(in the rows, 128 means zero)
Turns, then the turns between two rows, first turn first; the first pair answered:
A:
[135 112 150 115 144 138 136 124 128 122 149 129] => [138 115 153 132 153 134 132 121 124 119 136 127]
[152 121 105 129 137 152 148 125 121 136 178 132] => [158 122 114 160 158 147 147 115 116 136 156 128]
[136 150 135  83  81 108 135 158 149 142 188 130] => [175 148 153 110 130 100 157 141 151 164 184 133]
V:
[118 155 126 109 109  99 103 131 143 140 138 140] => [103 148 118 111 101 106  96 134 137 126 123 135]
[ 97 136 138 137 154 152 126 126  82 105 123 130] => [109 126 135 118 156 163 141 127  86 114 145 134]
[158 102 111 114 193 151 150 141 130 169 178 137] => [160 145 136 164 202 100 121 133 133 173 150 140]
Z:
[105 152 110 106  96 129 107 131 132 146 149 147] => [127 105 105 143 151 171 135 114 111 136 112 131]
[148 160 137 131  71  86 145 125 153 110 154 159] => [166  89 117 132 114 158 188 115 133  96 137 142]
[124 118 166 139 170 112  86 105 116 133  78 142] => [ 98 121 145  62 107 122  84 128 131 136 137 152]
[127 120 129 129 118 145 113 131 109 133 112 142] => [127 128 131 132 115 137 107 131 112 134 113 144]
P:
[138 149 122 122 135 113 138 134 147 129 132 130] => [141 136 118 115 138 126 147 133 148 127 135 129]
[100 113 135 173 123 133  96 123 113 109  80 109] => [121 123 149 186 143 118 104 115 118 123  83 115]
[113 137 120  91 103 132 127 147 150 131 169 139] => [115 153 131 101 103 113 119 145 153 136 165 143]
Then:
Between the rows of a pair lie two turns.
[112  85 118  87  94 160 151 146  85 129 161 112] => [103 123 129  82  70 121 128 153  98 139 173 122]  P then V
[150  75  96 163 151 162 149 118 137  96 133  96] => [123 157 119 177 102  77  88 129 154 103 131 111]  A then Z
[130 162 136 178 157 110 122 121 126 137 116 175] => [122 165 126 117 118 115 131 136 141 148 168 186]  Z then V
[ 80 137 128 127  92 131 118 147 125 126 161 131] => [127 147 155 149 143 111 141 129 134 159 173 139]  P then P
[155 143 146  91 136 128 179 140 137 208 170 181] => [122 154 152 205 164 106 123 128 107 161  53 157]  A then V
[117 138 149 122 157 132 127 104 124 138 132 114] => [111 126 142 120 154 145 128 105 119 130 126 111]  P then A
[149 164 149 171 169 104 124  92 146 132 117 129] => [138 183 146 122 129  92 118 105 162 143 163 143]  P then Z
[138 109 154 165 169 119 117 109 118 134  97 124] => [111 152 154 121 109  82  90 128 136 141 137 139]  P then Z
[109 139 121 121 106 142 115 131 122 105 129 137] => [110 149 127 135 110 130 110 129 123 106 121 137]  Z then Z
[138  85 120 117 113 153 140 108 121 129 122 116] => [133 100 121  98  95 143 136 113 129 136 142 121]  P then V
[144 143 141 122 129 125 133 122 120 134 140 123] => [127 149 138 131 119 123 118 125 116 122 125 119]  V then A
[164 135 146 137 176 137 124  88 131 172 172  89] => [ 93 112 102 101 105 175  94 114 118 123 156  74]  P then P
[100 135 149  81 132  98 108 111 151 166 142 121] => [124  98 146 100 175 133 139  99 139 165 129 111]  P then Z
[108 153 143 145  99  91  95 144 129 139 132 119] => [123 133 147 181 140 109 107 131 117 133 102 109]  Z then Z
[157 138 154 186 165 116 119 114 137 139  89 143] => [ 88 139 118 131  76 131  81 145 136 103 100 139]  A then A
[106 127 113  88  89 133 116 145 130 123 144 125] => [161 116 139 146 171 131 147 115 123 143 119 122]  A then Z
[177 128 132 119 175 134 159 109 146 161 161 127] => [141 123 121 179 176 139 120 105 122 115  81 107]  A then V
[165 185 100  94  98  86 112 179 194 155 161 147] => [148 194 105 169 119  70  79 168 175 125  86 132]  A then V
[143 115 130 125 130  99 153  94 117 145 113 128] => [128 132 128 121 107  84 134 100 119 140 113 130]  Z then V
[139 160 154 129 128  85 124 130 144 134 127 145] => [157 140 150 110 142 106 151 126 144 145 147 146]  Z then V
[151 118 121 156  80  76 130 108 174 104 132 126] => [156 117 122 166  91  77 132 104 171 105 123 124]  V then P
[ 98 134 128 140 101 138 107 126  90 113 120 130] => [123 132 142 166 136 134 119 112  89 123 109 130]  V then Z
[161 150 151 119 147 106 142 118 136 152 170 145] => [164 127 149 155 178 125 146 107 122 139 132 133]  Z then A
[176 128 137 161 164 139 149 104 125 135  90 122] => [147 128 128 169 145 141 125 110 117 113  66 115]  A then P
[104 100 114 155 114 141 111 132 112  98  93 114] => [102  99 105 104  87 149 123 142 123 110 137 122]  Z then V
[149 152 141 160 170  94 133 134 122 136 125 133] => [150 136 137 164 180 110 140 132 114 129 116 126]  A then P
[ 85 118  95 126 100 132 148 165 130 107 116 145] => [127 156 134 164 141  82 153 148 143 141 119 157]  P then P
[116 153 159 138 108  88  91 143 130 127 123 114] => [135 144 168 162 140  92 102 132 126 134 111 112]  P then A
[122 173 146 134 111  85 105 130 155 144 131 139] => [156 106 128 103 151 155 167 123 147 150 152 133]  P then P
[184 153 176  70 109  99 148 132 169 174 227 146] => [181 165 199 215 177  68 105 105 137 137  98 123]  A then A
[163 145 151 106 129 119 127 130 115 143 148 140] => [156 133 141  91 121 135 132 134 113 139 153 138]  A then Z
[162 141 159 191 162 110 131 114 129 128  88 109] => [163  86 129 149 163 176 166 119 120 116 107 102]  Z then Z
[ 97 125  98  62  72 150 120 159 130 117 165 126] => [167 178 156 122 139  74 130 131 150 173 172 146]  A then V
[156 132 142 183 205 123 156 110 120 145  93 128] => [139 172 138  87 125  93 150 139 153 172 186 155]  Z then P
[121 120 108 121 135 152 114 130 142 127 174 153] => [138 123 122 157 169 144 118 118 138 133 149 149]  A then A
[128 103 106 137 133 124 131 118 126 103 107 126] => [153 110 119 122 145 115 149 115 138 126 138 137]  V then V
[153 115 139 157 162 132 133 113 128 135 127 121] => [121 147 133 118 100 108 104 132 141 133 153 130]  V then Z
[ 77 137  94 101  69 138  90 157 127 111 109 120] => [158 122 117  70 129 147 163 139 146 172 178 137]  V then A
